50 stands for zero in the data rows.
The same things were measured in two ways. The second way is not exact.
Here are some of them measured both ways, the first way above the second, with a blank line after each pair.
[40, 88, 40, 62, 47, 34, 41, 33, 52, 63]
[38, 63, 49, 64, 84, 39, 37, 53, 34, 32]

[85, 41, 40, 56, 36, 71, 47, 49, 40, 36]
[44, 64, 65, 28, 40, 45, 85, 40, 62, 50]

[42, 38, 51, 49, 34, 66, 84, 51, 52, 33]
[49, 47, 65, 35, 36, 80, 42, 53, 66, 49]

[51, 62, 38, 36, 61, 54, 46, 61, 40, 51]
[65, 60, 38, 45, 59, 46, 47, 38, 46, 58]

[45, 29, 38, 46, 50, 91, 56, 48, 65, 33]
[56, 62, 49, 10, 32, 52, 43, 62, 65, 50]

[39, 49, 67, 49, 59, 54, 59, 43, 35, 45]
[54, 31, 41, 43, 46, 59, 41, 39, 52, 48]

[94, 28, 29, 39, 46, 62, 58, 78, 36, 30]
[65, 72, 53, 39, 26, 57, 89, 37, 68, 81]

[32, 45, 65, 45, 43, 37, 58, 39, 68, 70]
[54, 33, 58, 61, 48, 60, 29, 66, 28, 40]

[39, 46, 58, 43, 43, 99, 49, 30, 47, 40]
[54, 47, 54, 00, 47, 48, 38, 47, 63, 32]

[49, 37, 57, 67, 44, 36, 46, 45, 43, 75]
[34, 43, 54, 65, 42, 45, 53, 40, 24, 44]

[37, 41, 80, 74, 59, 38, 45, 34, 33, 59]
[27, 20, 41, 66, 42, 43, 38, 37, 44, 34]

[71, 56, 48, 48, 49, 51, 41, 65, 39, 33]
[53, 51, 56, 53, 54, 37, 69, 37, 66, 65]

[50, 47, 43, 49, 31, 47, 62, 83, 32, 55]
[46, 60, 65, 58, 49, 60, 49, 34, 42, 81]

[84, 75, 35, 42, 45, 35, 38, 46, 63, 37]
[60, 65, 56, 70, 74, 38, 81, 62, 64, 48]

[37, 36, 36, 45, 80, 75, 58, 55, 37, 41]
[55, 61, 19, 27, 41, 58, 40, 35, 57, 56]

[54, 55, 31, 49, 74, 77, 40, 44, 39, 34]
[51, 72, 26, 21, 59, 37, 52, 43, 65, 44]

[80, 60, 32, 44, 41, 49, 34, 37, 76, 47]
[58, 66, 57, 51, 61, 34, 81, 82, 53, 36]

[49, 60, 74, 35, 44, 45, 45, 34, 53, 61]
[62, 26, 55, 52, 63, 48, 47, 54, 39, 38]

[52, 40, 58, 67, 40, 35, 35, 43, 75, 54]
[34, 41, 61, 67, 40, 36, 51, 76, 46, 45]

[78, 63, 44, 57, 36, 52, 40, 42, 44, 44]
[44, 59, 64, 50, 63, 38, 79, 47, 51, 41]

[49, 32, 59, 32, 33, 75, 38, 45, 76, 61]
[72, 40, 67, 25, 36, 34, 52, 71, 38, 47]

[57, 37, 38, 56, 67, 45, 48, 55, 42, 56]
[43, 63, 31, 57, 39, 43, 60, 41, 47, 55]

[45, 43, 42, 92, 40, 59, 57, 45, 31, 45]
[12, 61, 60, 42, 40, 58, 44, 33, 56, 47]

[52, 62, 40, 35, 44, 73, 39, 42, 57, 57]
[62, 59, 57, 29, 62, 42, 54, 58, 44, 38]

[52, 44, 60, 59, 42, 33, 36, 60, 69, 45]
[43, 42, 61, 69, 45, 38, 54, 71, 56, 59]

[43, 58, 62, 37, 46, 45, 68, 35, 50, 56]
[63, 37, 51, 55, 60, 65, 45, 48, 42, 37]

[49, 30, 40, 37, 42, 65, 44, 45, 83, 64]
[66, 59, 59, 32, 34, 45, 50, 79, 32, 44]

[43, 52, 52, 35, 47, 45, 37, 38, 77, 74]
[66, 47, 56, 53, 51, 43, 44, 78, 30, 38]

[46, 58, 71, 47, 51, 51, 43, 49, 49, 36]
[57, 30, 44, 46, 55, 44, 47, 52, 66, 48]

[28, 35, 53, 71, 90, 39, 69, 40, 32, 42]
[26, 44, 11, 61, 36, 75, 28, 34, 61, 41]

[31, 58, 52, 46, 63, 51, 56, 33, 49, 61]
[54, 53, 36, 48, 56, 58, 32, 50, 40, 35]

[70, 38, 39, 46, 48, 59, 34, 91, 37, 37]
[55, 61, 50, 43, 39, 33, 73, 35, 59, 88]

[59, 30, 36, 50, 65, 45, 33, 90, 38, 55]
[48, 62, 35, 56, 29, 32, 60, 36, 51, 90]

Here are 12 more, measured the second way only, each followed by its number:
[63, 47, 48, 46, 49, 67, 34, 57, 57, 60] 0
[66, 60, 25, 36, 86, 28, 49, 28, 57, 60] 1
[57, 54, 63, 15, 40, 33, 80, 50, 61, 38] 2
[22, 45, 36, 57, 43, 72, 33, 33, 68, 47] 3
[56, 53, 48, 57, 63, 63, 39, 64, 42, 34] 4
[35, 64, 39, 62, 49, 63, 44, 36, 56, 62] 5
[57, 35, 51, 71, 64, 31, 41, 59, 10, 36] 6
[38, 53, 54, 54, 32, 39, 39, 99, 69, 48] 7
[44, 18, 63, 68, 45, 48, 38, 46, 46, 60] 8
[61, 57, 64, 65, 64, 35, 76, 60, 38, 46] 9
[49, 31, 41, 63, 56, 38, 41, 40, 40, 47] 10
[40, 65, 35, 56, 32, 55, 49, 54, 56, 60] 11
Some of them follow, measured the first way. Which numbered row above is each one? Its number follows it:
[79, 65, 43, 39, 36, 38, 36, 45, 56, 64] 9
[33, 48, 51, 35, 49, 55, 64, 60, 60, 47] 0
[39, 66, 63, 40, 51, 29, 32, 34, 58, 89] 6
Here are 12 more, measured the second way only, each followed by its number:
[53, 47, 51, 44, 46, 62, 30, 64, 49, 38] 0
[44, 31, 73, 52, 62, 48, 45, 54, 63, 50] 1
[49, 66, 51, 27, 32, 74, 40, 56, 66, 55] 2
[35, 17, 75, 61, 58, 33, 48, 48, 51, 39] 3
[63, 45, 47, 74, 80, 39, 31, 41, 01, 36] 4
[58, 47, 54, 57, 50, 63, 44, 46, 55, 58] 5
[45, 60, 44, 44, 51, 45, 54, 41, 52, 48] 6
[67, 63, 59, 45, 45, 50, 43, 77, 28, 50] 7
[44, 32, 67, 62, 55, 37, 66, 61, 48, 43] 8
[45, 49, 40, 49, 32, 33, 58, 64, 47, 46] 9
[48, 55, 49, 40, 48, 51, 53, 49, 60, 37] 10
[58, 44, 66, 71, 43, 35, 48, 91, 36, 48] 11
Some of them follow, measured the first way. Which numbered row above is each one? Its number follows it:
[40, 32, 37, 54, 50, 71, 71, 53, 58, 34] 2
[44, 51, 58, 47, 48, 43, 61, 61, 45, 42] 5
[56, 48, 45, 56, 55, 58, 51, 37, 51, 43] 10
Here are 12 more, measured the second way only, each followed by its number:
[51, 64, 64, 21, 56, 57, 74, 29, 57, 38] 0
[56, 68, 20, 37, 37, 57, 56, 32, 65, 62] 1
[55, 58, 65, 49, 33, 45, 68, 53, 58, 90] 2
[32, 57, 44, 39, 48, 50, 57, 42, 63, 45] 3
[50, 50, 55, 58, 76, 38, 55, 65, 54, 41] 4
[40, 15, 55, 62, 69, 44, 40, 43, 60, 36] 5
[60, 65, 35, 50, 45, 44, 77, 43, 49, 47] 6
[57, 63, 68, 57, 33, 48, 72, 76, 63, 75] 7
[58, 42, 38, 56, 61, 57, 48, 47, 52, 39] 8
[45, 67, 49, 39, 32, 53, 48, 49, 65, 84] 9
[50, 56, 55, 36, 46, 66, 55, 40, 56, 42] 10
[64, 38, 50, 70, 99, 48, 28, 32, 32, 35] 11
Some of them follow, measured the first way. Which numbered row above is each one? Its number follows it:
[59, 73, 50, 46, 45, 43, 38, 37, 63, 46] 4
[59, 47, 45, 71, 57, 60, 45, 47, 36, 33] 3
[70, 35, 33, 46, 35, 48, 46, 76, 75, 36] 7
Here are 12 more, measured the second way only, each followed by its number:
[45, 50, 49, 49, 68, 33, 66, 51, 64, 44] 0
[47, 24, 45, 34, 50, 32, 40, 57, 67, 35] 1
[60, 62, 35, 44, 39, 64, 70, 36, 69, 59] 2
[36, 53, 66, 55, 42, 90, 35, 38, 57, 60] 3
[69, 48, 45, 56, 73, 29, 36, 44, 53, 90] 4
[56, 51, 57, 27, 34, 38, 73, 49, 67, 62] 5
[53, 53, 56, 49, 60, 35, 57, 59, 53, 47] 6
[30, 56, 37, 69, 40, 69, 50, 35, 32, 35] 7
[49, 55, 53, 61, 37, 98, 33, 52, 46, 60] 8
[54, 64, 24, 45, 56, 46, 41, 47, 55, 51] 9
[61, 28, 68, 70, 75, 35, 65, 55, 52, 50] 10
[34, 42, 63, 47, 54, 46, 47, 48, 63, 38] 11
Some of them follow, measured the first way. Which numbered row above is each one? Its number follows it:
[49, 53, 62, 62, 40, 59, 48, 42, 50, 34] 11
[33, 41, 46, 65, 35, 48, 88, 58, 41, 44] 3
[63, 69, 50, 57, 47, 50, 34, 46, 51, 34] 0
Here are 12 more, measured the second way only, each followed by its number:
[53, 63, 52, 41, 36, 68, 74, 44, 62, 57] 0
[59, 59, 61, 25, 36, 48, 83, 45, 59, 51] 1
[57, 20, 35, 52, 49, 64, 31, 35, 54, 30] 2
[32, 28, 61, 62, 44, 56, 51, 49, 57, 52] 3
[76, 68, 52, 36, 39, 69, 41, 51, 27, 58] 4
[70, 52, 48, 54, 73, 37, 52, 43, 30, 47] 5
[26, 50, 47, 60, 58, 47, 36, 42, 42, 40] 6
[27, 49, 46, 62, 44, 67, 41, 37, 53, 44] 7
[65, 58, 43, 49, 41, 60, 49, 57, 48, 51] 8
[51, 44, 73, 40, 33, 48, 53, 66, 51, 53] 9
[38, 49, 53, 67, 53, 81, 30, 41, 61, 59] 10
[57, 50, 37, 67, 58, 29, 39, 71, 22, 40] 11
Some of them follow, measured the first way. Which numbered row above is each one? Its number follows it:
[48, 40, 70, 66, 38, 39, 51, 53, 52, 43] 3
[73, 33, 37, 47, 48, 59, 68, 56, 42, 37] 0
[32, 49, 82, 41, 65, 52, 64, 33, 35, 47] 2
Here are 12 more, measured the second way only, each followed by its number:
[45, 60, 46, 46, 68, 49, 52, 39, 50, 35] 0
[41, 37, 46, 56, 53, 56, 36, 49, 52, 37] 1
[63, 52, 54, 55, 58, 67, 44, 45, 58, 74] 2
[47, 50, 52, 60, 44, 53, 42, 60, 45, 47] 3
[22, 42, 52, 53, 67, 40, 49, 30, 54, 28] 4
[42, 42, 55, 62, 34, 32, 37, 63, 32, 62] 5
[46, 55, 29, 41, 53, 42, 47, 36, 44, 43] 6
[46, 45, 22, 58, 67, 49, 40, 39, 46, 31] 7
[39, 23, 52, 54, 43, 65, 37, 39, 64, 52] 8
[57, 61, 53, 55, 39, 41, 69, 45, 63, 94] 9
[62, 75, 63, 40, 40, 56, 55, 62, 37, 66] 10
[54, 43, 29, 62, 59, 48, 28, 45, 23, 32] 11
Some of them follow, measured the first way. Which numbered row above is each one? Its number follows it:
[28, 59, 57, 44, 71, 37, 47, 36, 44, 79] 11
[36, 42, 79, 64, 47, 44, 63, 54, 35, 35] 8
[44, 57, 46, 53, 72, 56, 39, 42, 38, 53] 6
Here are 12 more, measured the second way only, each followed by its number:
[55, 60, 59, 58, 52, 63, 48, 38, 17, 50] 0
[32, 30, 44, 59, 39, 58, 34, 46, 53, 39] 1
[43, 44, 61, 59, 59, 53, 59, 50, 67, 55] 2
[63, 64, 35, 32, 35, 54, 45, 56, 47, 61] 3
[69, 47, 60, 70, 65, 42, 37, 72, 11, 37] 4
[46, 58, 49, 58, 68, 33, 75, 29, 41, 44] 5
[59, 52, 64, 62, 43, 56, 53, 52, 56, 80] 6
[64, 64, 44, 58, 25, 45, 27, 99, 29, 50] 7
[64, 68, 64, 46, 43, 48, 72, 68, 54, 67] 8
[33, 53, 52, 54, 45, 76, 36, 46, 58, 40] 9
[37, 35, 56, 62, 45, 66, 40, 38, 62, 63] 10
[58, 48, 50, 34, 80, 39, 45, 36, 44, 39] 11
Some of them follow, measured the first way. Which numbered row above is each one? Its number follows it:
[40, 63, 53, 33, 38, 29, 42, 39, 71, 92] 4
[74, 44, 33, 36, 38, 51, 47, 63, 68, 46] 8
[28, 26, 38, 36, 52, 42, 42, 52, 99, 69] 7
